In the data rows, the value 128 means zero.
Each row belongs to one hidden group. There are 6 groups. Groups can overlap: rows of different groups may look alike. The first row asked about is in group 0, and each new group gets the next number.
The table, row by row:
[121 133 128 142 117 172 111 201 106 100 120 157  81 138 130 131 103 150 128 129]
[143 191 131 155 152  99 104 143 103 142 131 163 148  85 142 104  93 109 126 129]
[166 152 128 127 150 122  94 143 109 155 129 174 151  99 111 102  75  89 136 159]
[110 177 120 171 138 122  73 176 132 144 138 178 144 114 100  99 110 103 129 150]
[134  63 149  86 139 115 124  97 141 131 137  37 126 117 156 151 179 149 123 155]
[150 164 124 170 139 131  85 149 115 160 128 179 154 101 102  97  85 101 129 145]
[146 162 128 130 152 121 103 148  98 151 123 159 161  98 134  93  80  89 134 163]
[124  70 150 104 145 129 127 112 135 123 138  19 126 111 167 150 152 153 126 142]
[116 141 138 124 168 102 123  94 128  93 126 112 171 117 155 140 124  95 100 172]
[165 173 128  89 142 110 107 192 126 141 132 146 144 117  83 106 116 113 118 121]
[154 168 125 119 130 113 120 124 140 147 117 141 172 119 106 107 133  62 107 170]
[123  84 131 105 121 113 159  72 164 119 173  80 108 145 152 114 120 130 144 152]
[131  68 147  69 154 112 122 124 145 118 131  43 130 109 162 143 175 154 122 148]
[129  60 147  75 163 123 135 112 141 152 137  30 133 113 154 136 148 144 121 148]
[125 130 120 135 154 103 136  96 148 116 136  97 167 129 146 135 105  50 112 187]
[113 158 131 135 160 104 106  98 171 114 132  80 150 111 156 143 137  77 108 159]
[138  69 147  80 165 115 111 101 138 143 137  39 135 109 150 142 165 158 122 146]
[106 113 113  97 138 129 133  93 173  93 121  81 172 135 154 137  91 133 128 151]
[141  80 141  90 115 114 162  86 146 144 153  49 111 121 147 122 122 133 141 200]
[137  91 130 103 125 119 152  67 150 121 170  77  99 162 139 120 144 124 143 133]
[153 165 120 164 137 126  82 158 105 150 115 177 149  99 123 112  84  84 140 150]
[133 168 116 135 135 156 100 210 102 136 126 121 111 120  88 122 135 157 136  94]
[122 133 118 147 134 174  94 208 125 147 147 124  96 127 107 127  80 143 131 106]
[137 131 138 151 149 131  82 139 138 157 155 165 160 131 107  96 119  69 105 109]
[108 154 128 156 122 182 116 201 121 131 120 141  92 141 100 118 124 128 117 116]
[141 173 120 143 156 103  86 139  99 151 138 147 156  83 133 116  98 124 135 147]
[137 161 125 165 103 144 109 213 114 161 130 127 103 125  84 120 119 138 127 112]
[136 174 142 142 153 120 110  85 146 101 123  93 163 114 151 132 104  82 101 158]
[113 100 148 125 122 139 132  37 163  97 161  96 123 131 147 132 157 111 134 148]
[105 111 123 151 112 169 120 213  98 126 115 152  99 137 115 138 111 136 145 116]
[ 99  97 119  96 145 139 127  81 155  96 135  61 145 130 154 162  97 170 140 146]
[141 160 143 189 155 103 104  83 141  83 118 136 160 113 140 111 132  84 113 154]
More rows, each followed by its group:
[148  65 138  93  88 123 147 106 153 139 166  58 105 135 128 136 137 147 145 151] 0
[122  93 131 146 152 153 145  64 150  93 134  68 125 132 166 123 111 102 122 198] 1
[118 125 123 167 119 176 121 212 114 139 120 138  95 144 106 116 128 123 128  90] 2
[149 165 116 160 153 122 123 161 107 163 122 175 142  89 124 100  86  79 140 121] 3
[123 168 126 206 125 130  98 168 116 146 132 187 152 120 109  88  86 100 116 129] 3
[104  70 144 147 141 125 146  57 149  77 154 105 130 145 153 129 133 116 132 161] 4
[102  97 121  83 138 152 140  83 143 112 131  76 160 122 166 158  98 158 120 142] 1
[157 184 120 144 117 125 120 177 113 163 132 164 136 129  97  98 137 103  94 112] 5
[129  91 132 111 125 122 161  72 147 113 180  77  97 145 146 116 140 116 141 161] 4
[144 170 114 126 104 158 117 196 103 135 120 175 108 123  89 111 149 154 130  97] 5
[160 135 136 127 141 149  86 152  96 158 134 144 154  86 128 110 125  96 117 151] 3
[142  65 150  76 162 111 120 107 138 123 136  47 122 114 160 146 156 153 124 148] 0
[143 154 125 136 115 154  91 210  98 137 126 163 112 127  94 117 124 160 125  99] 5
[120 133 134 171 101 163 113 194 106 139 155 154  90 123 101 116 129 160 125 100] 2
[129 155 126 152 149  98 119  73 139  88 124 163 163 127 145 128  92  76 117 192] 2
[129 177 123 130 110 152 120 204 113 142 126 171 100 122  91 112 116 163 125  99] 5
[122 137 134 151  98 183 118 192 117 140 124 101  93 139 113 116  99 163 139  90] 3
[122 147 129 146 105 183 114 196 116 130 105 168  97 132  99 117 138 147 133  85] 2
[140  75 147  87 142 116 129 105 140 132 139  37 131 103 161 133 146 181 117 157] 0
[116 125 132 144 128 116 149  56 159 104 184  92 114 133 151 111 128 121 117 179] 1
[137  64 146  82 139 105 116 112 144 139 153  38 120 112 152 146 164 164 128 151] 0
[113 156 128 151 112 173 115 195 105 110 136 156  87 145 112 137 107 133 115 125] 2
[138 160 123 136 120 156  92 193  99 140 125 180 104 127  85 128 141 158 121 103] 5
[141 159 126 146 102 137 121 208  95 135 119 160  98 123  92 128 134 156 135 101] 5
[142 182 129 184 135 139 130 168 110  85 125 160 145 110 130 103 113  51 114 136] 3
[125 105 129  99 119 114 157  64 146 130 175  91  97 151 151 117 130 124 137 175] 4
[118 120 144 124 164 123 147  44 150  63 142 120 122 145 157 121 135 110 129 137] 1
[108 106 140 136 141 139 136  48 170  79 146 102 130 130 166 117 131 118 127 152] 4
[150 118 134 122 166 105 115  85 146 121 124  99 168 130 143 127 121  73 103 171] 2
[117 136 142 119 120 162 102 201  99 139 119 154  98 125 101 145 108 165 137  91] 3
[127  68 121 105 109 114 160  96 168 111 160  59 111 144 147 134 118 151 144 157] 4
[158 187 114 156 169 127 101 154 103 127 119 160 153 110 112 109  93  92 116 129] 3
[119  86 126 117 150 120 145  58 164 108 152  95 108 139 163 131 111 114 135 184] 4
[118  89 124 132 155 142 162  47 154 111 167  94 133 133 151 115 129 104 118 152] 1
[120 138 122 148 131 182 109 191  98 134 121 164  91 142 118 105 113 138 138 100] 2
[115  76 119  83 144 138 134  86 154  98 136  53 154 130 161 153 108 156 136 142] 1
[134 133 140 135 146  98 118  62 151 110 154 113 152 111 160 151 130  74 109 140] 2
